One turn sends every row of this set to another row. A few are shown first. Where does it send the rows asked after them?
q917: [ -2.5  -6.2  16.8  -0.5 -28.5 -33.2  25.6   3.0  -4.2  14.5 -13.8   3.7]
q793: [ 23.9  -4.4   3.9 -23.0  -3.6 -43.4  26.7   9.9 -16.5  14.3  -6.9  31.3]
q802: [ 28.6 -20.0  -0.1 -20.7   7.8 -29.6  12.7 -12.4   0.7  13.5  -1.7  13.9]
q731: [ 30.0  20.6  13.0   8.7  12.6 -23.1   9.5  22.1   7.0  -0.7 -26.2  12.9]
q520: [ 28.1   3.6 -17.6 -15.2  16.0 -11.6   7.5  -5.7   5.6   0.4  -4.6   6.0]
q397: [ 11.8   8.4  11.4 -21.2   2.8 -39.2  34.4  13.0 -18.4  11.9  -8.9  30.8]
q7: [ 33.9  16.7   6.5   8.9  10.5 -20.8  12.0  19.6   4.0  -7.1 -29.4  15.2]
q188: [ -4.3  -6.1  16.7 -19.6 -15.3 -11.9  14.6  17.9  14.2   7.2 -26.9   0.7]
q498: [ 20.7  15.8   3.8  10.2 -21.9 -13.3   0.9   4.9   0.0   1.8 -21.0   7.1]
q772: [ 22.2  13.3   7.8  -0.4 -13.9 -52.1  15.3  10.6 -15.2  -6.7  -3.7  17.2]
q991: [ 15.8  -0.4  12.0 -24.8   0.6 -43.7  32.4  13.4 -20.6   9.9 -11.6  28.3]
q583: [ 16.4   5.3 -12.4   0.8  12.3 -25.0  37.4  -9.3  14.0 -12.5 -14.8   9.0]
q59: [ 10.1   9.8   2.6 -27.9   3.4 -38.0  10.1  -7.3  16.7   5.9 -23.7 -16.7]
q194: [ 16.9  -3.2  -0.4 -23.8  19.8 -50.4  18.7   2.9   5.1   1.3   0.0  -6.6]
q896: [  3.6  -3.4  -5.3  -9.4  12.3 -19.2  35.3  -8.9  11.6  14.8 -17.3 -11.0]
q726: [ -2.3  -3.4  12.3 -23.4 -19.3 -24.4  13.3  17.4  17.6  11.6 -26.0  -5.0]
q264: [ 31.5  17.1  -1.8  14.1   4.5 -21.9  19.9  16.7  10.5  -6.1 -29.7  13.7]
q192: [ -5.1  -5.8  18.7 -19.4 -12.7 -10.5  12.8  19.9  15.4   9.7 -17.8   6.8]

q194 goes to q520
q583 goes to q59
q793 goes to q264
Now these:
q397 goes to q731
q7 goes to q188
q772 goes to q498

